In the data rows, 500 means zero.
Here are some numbered points:
356/365/514/311/664/360/701/765/292/466/659/569/728/345/749/243/357/602/639/682/565/324/650/331/336/709/267/627/725 0
653/491/474/590/398/602/503/465/589/369/421/434/569/619/539/513/622/476/409/376/628/491/387/630/415/382/495/338/359 1
443/265/753/356/563/350/364/570/415/454/616/332/471/392/454/477/527/684/721/585/432/451/566/414/549/607/461/564/603 2
597/629/496/693/424/678/444/417/534/581/332/596/409/497/375/597/545/293/360/416/470/709/466/655/510/323/659/232/427 3
553/576/541/539/442/560/455/351/638/447/419/490/430/560/419/535/474/507/444/433/504/486/430/526/698/433/525/551/394 4
310/424/555/341/680/349/669/672/318/598/659/644/599/352/659/308/299/594/600/685/445/421/658/320/473/691/407/683/680 5
591/514/492/498/460/517/578/401/613/380/453/485/569/560/555/473/487/565/450/442/613/395/471/506/514/474/405/576/430 6
588/613/461/650/422/643/439/419/563/552/385/530/419/539/407/595/592/340/384/413/483/641/439/627/509/360/621/315/414 7
460/546/368/446/553/459/685/509/503/443/533/515/667/414/616/411/410/528/450/540/623/392/556/412/485/594/318/676/556 8
666/453/444/569/350/603/465/544/569/338/454/351/621/691/576/507/699/504/436/347/676/445/332/658/308/383/491/291/346 9
445/345/695/365/534/381/424/533/474/448/579/376/493/416/473/480/462/660/672/576/441/467/547/403/593/589/452/612/559 10
687/503/377/585/422/606/601/403/589/324/405/494/638/629/611/493/604/445/343/389/709/437/420/610/347/405/396/357/373 11
602/574/538/562/461/537/573/340/602/420/393/588/502/540/517/481/395/517/373/456/592/459/501/530/584/424/464/529/434 12
368/377/589/384/642/371/409/617/379/573/656/489/401/430/488/482/520/595/683/604/360/531/564/399/521/620/545/591/622 13
609/569/500/612/378/622/393/494/586/497/401/440/478/582/391/575/660/426/472/384/516/566/385/632/479/370/589/350/391 14
610/568/487/599/388/613/428/491/584/477/405/450/505/586/422/561/635/436/460/393/543/536/397/619/467/385/550/376/399 15
384/390/647/387/605/378/391/573/410/556/632/451/366/437/452/524/497/614/668/590/339/544/562/403/593/607/566/625/580 16
547/616/370/604/415/596/410/396/578/558/426/490/399/565/388/629/583/374/402/411/460/583/425/589/530/411/589/441/419 17
497/699/365/693/427/657/440/355/536/682/320/648/343/475/342/649/486/223/352/459/410/741/530/611/509/357/685/317/461 18
343/393/242/325/751/373/846/856/164/518/686/723/854/376/878/165/378/483/576/702/629/262/672/332/91/761/201/584/812 19
577/629/460/655/427/647/428/406/562/577/381/546/397/531/389/606/584/323/379/419/460/657/444/623/532/360/634/323/421 20
370/365/626/349/621/345/468/626/389/529/653/448/481/372/529/442/456/621/677/627/393/484/600/356/544/643/477/628/630 21
568/598/440/599/417/566/428/443/608/519/450/448/421/531/385/619/597/436/456/410/513/581/429/586/554/409/563/437/413 22
382/444/469/315/631/379/793/724/347/399/624/528/801/300/751/269/330/601/587/661/629/290/644/325/345/699/182/673/683 23
493/685/337/660/431/642/436/338/555/652/375/616/331/516/360/649/491/269/335/443/419/685/508/592/525/397/639/379/444 24
594/560/555/594/434/627/406/405/546/503/366/534/446/547/389/548/553/402/435/431/468/561/419/599/588/384/597/384/410 25
605/569/452/490/467/497/691/388/571/358/438/590/671/634/616/443/357/547/348/461/697/330/505/494/491/513/319/610/454 26
201/291/623/287/812/277/688/851/150/661/767/747/620/307/762/168/274/600/685/792/395/399/740/249/345/775/399/639/818 27
676/509/394/528/412/586/677/464/629/239/397/448/724/618/636/450/552/540/416/396/771/331/442/548/324/443/293/474/406 28
578/604/473/634/433/607/439/436/579/544/400/511/413/524/392/599/575/372/414/409/490/622/446/614/539/382/604/360/419 29
531/644/364/649/439/639/426/332/564/607/384/575/350/535/362/638/519/297/361/434/448/652/465/598/564/396/630/378/440 30
670/450/594/574/344/608/376/539/551/359/400/383/562/679/455/514/697/521/493/350/583/447/300/679/376/352/570/304/360 31
547/627/373/637/464/615/434/339/567/555/411/541/377/523/381/631/539/338/394/427/483/607/457/578/597/418/598/413/445 32
506/610/375/529/483/502/616/378/596/464/470/485/559/453/516/525/478/476/379/480/589/487/519/490/532/511/417/619/473 33
544/594/358/583/467/556/447/362/601/509/467/466/396/547/413/620/571/416/440/415/515/548/434/562/599/453/529/491/441 34
582/623/435/641/418/639/423/406/570/575/400/536/412/552/399/609/588/333/379/407/454/641/422/629/521/371/614/334/410 35
545/624/379/600/424/594/430/380/586/557/418/508/403/553/393/620/557/379/397/419/461/580/441/578/544/414/575/462/424 36
660/507/517/517/409/568/614/417/622/292/394/484/656/629/592/442/483/568/441/417/707/336/455/548/421/434/348/523/399 37
413/397/638/403/577/397/391/564/429/534/613/439/387/465/457/526/515/608/647/565/365/532/535/428/573/582/563/599/554 38
456/540/395/447/551/453/661/498/510/453/534/505/640/412/596/424/410/539/459/538/601/411/555/411/514/588/344/674/548 39
375/379/696/357/604/341/487/591/420/556/636/478/421/413/525/459/369/656/663/626/363/508/600/352/634/613/502/639/589 40
644/489/596/564/374/587/376/483/564/408/425/394/514/685/451/555/667/506/448/370/544/462/308/650/440/377/576/376/359 41
207/294/660/306/745/261/445/782/222/686/763/529/422/298/567/369/431/616/785/742/252/580/679/298/487/710/598/617/754 42
550/623/455/584/403/552/413/471/621/532/450/422/404/534/366/633/602/464/462/412/489/580/434/569/549/398/580/476/400 43
421/760/229/756/448/734/459/301/448/852/213/862/211/508/250/697/317/47/255/514/298/880/639/619/450/331/786/227/514 44
470/624/391/520/427/483/423/433/636/546/489/395/405/505/372/633/556/518/516/453/434/569/470/486/637/481/550/611/436 45
421/495/356/448/630/412/611/509/403/590/588/662/545/469/597/402/395/514/505/575/511/455/586/399/481/615/455/607/620 46
492/583/370/481/525/481/633/416/546/500/507/535/594/476/547/484/427/506/397/496/573/459/530/456/553/550/410/627/510 47
283/344/542/325/743/338/706/787/204/603/698/701/644/371/749/220/326/561/624/730/466/368/686/312/319/732/363/609/777 48
583/610/440/657/432/645/451/390/555/562/385/542/407/532/411/605/567/310/369/422/495/659/447/639/525/362/611/289/421 49
501/659/365/609/474/565/458/352/599/581/428/524/348/482/379/629/500/373/391/447/454/623/494/539/623/440/585/483/459 50
674/438/395/575/374/596/489/526/586/312/463/358/614/666/567/500/688/517/445/360/704/417/354/635/338/398/479/300/362 51
Which three points above are nearest to each new point? Their numbers follow each, nearest first.
449/211/729/302/490/298/361/660/421/382/626/198/537/332/477/515/578/731/768/585/474/415/560/424/448/602/425/505/591 2 10 21
670/519/337/522/412/587/659/432/632/265/408/450/699/635/636/474/556/506/403/398/752/336/438/560/347/449/303/507/411 28 37 11
478/583/355/462/540/464/659/411/543/496/520/541/610/466/564/472/403/522/394/507/582/440/544/433/558/572/387/664/524 47 39 8
343/350/692/325/681/348/621/666/323/546/658/615/585/388/660/286/288/645/637/681/449/394/657/327/485/671/401/640/688 5 48 0
567/553/541/537/431/559/450/373/626/427/425/464/451/576/431/533/498/520/455/424/524/468/418/540/652/427/522/524/388 4 12 34
400/491/332/435/654/392/633/523/376/613/607/690/554/456/620/386/378/511/506/595/508/454/608/380/463/640/449/621/647 46 39 5
574/506/537/484/469/471/575/392/615/407/482/493/542/554/534/482/427/594/480/475/572/405/495/466/554/491/418/604/443 6 12 33
284/334/549/314/743/327/703/793/208/590/708/683/652/371/752/217/334/581/641/731/474/354/684/304/325/740/354/624/777 48 27 0
302/424/557/340/685/346/665/673/313/611/662/650/590/351/654/309/295/594/602/690/435/429/661/317/477/693/418/685/682 5 48 0
275/269/728/302/690/271/439/739/283/609/718/476/433/323/552/377/429/665/765/717/300/534/652/312/527/687/543/601/715 42 21 40
587/543/447/511/453/508/614/381/619/378/462/504/584/576/574/489/470/547/418/446/636/380/467/491/527/495/367/609/431 6 26 33
476/383/677/402/497/413/392/483/521/447/544/355/461/431/429/531/488/634/642/539/441/501/521/437/622/549/481/587/517 10 38 2
534/611/353/591/469/561/439/356/597/534/460/479/377/535/394/629/566/397/438/420/494/566/442/560/614/453/542/496/447 34 36 17
494/622/349/534/489/504/624/380/587/476/471/490/563/440/518/527/482/459/367/484/590/497/525/491/523/517/417/620/482 33 47 6
623/506/612/562/373/599/347/462/554/410/385/443/465/723/384/555/661/507/472/378/469/447/280/642/503/377/588/439/365 41 31 14
616/585/555/622/420/662/414/384/555/502/333/561/449/560/381/544/546/377/405/417/475/571/407/620/591/358/607/362/393 25 29 7
644/496/584/564/381/580/383/476/573/411/436/390/507/678/457/563/661/506/436/370/544/468/316/644/451/382/571/384/360 41 31 15
631/518/478/500/436/553/654/429/603/306/410/514/679/595/619/420/455/558/437/441/711/328/483/519/414/468/317/560/432 37 26 28
468/350/712/374/504/390/384/496/513/429/561/334/471/424/434/518/482/669/674/553/437/483/527/418/630/567/466/610/527 10 2 38
454/213/716/300/493/300/375/666/412/375/621/204/557/341/495/511/572/724/760/588/488/406/564/428/423/604/407/500/598 2 10 21
483/621/401/532/427/497/424/435/630/544/479/406/407/507/375/629/560/503/506/447/441/574/466/501/626/470/556/582/433 45 43 34
511/528/440/490/457/477/393/466/581/493/530/378/446/530/415/590/609/551/560/458/480/488/448/495/594/506/528/593/449 45 43 34
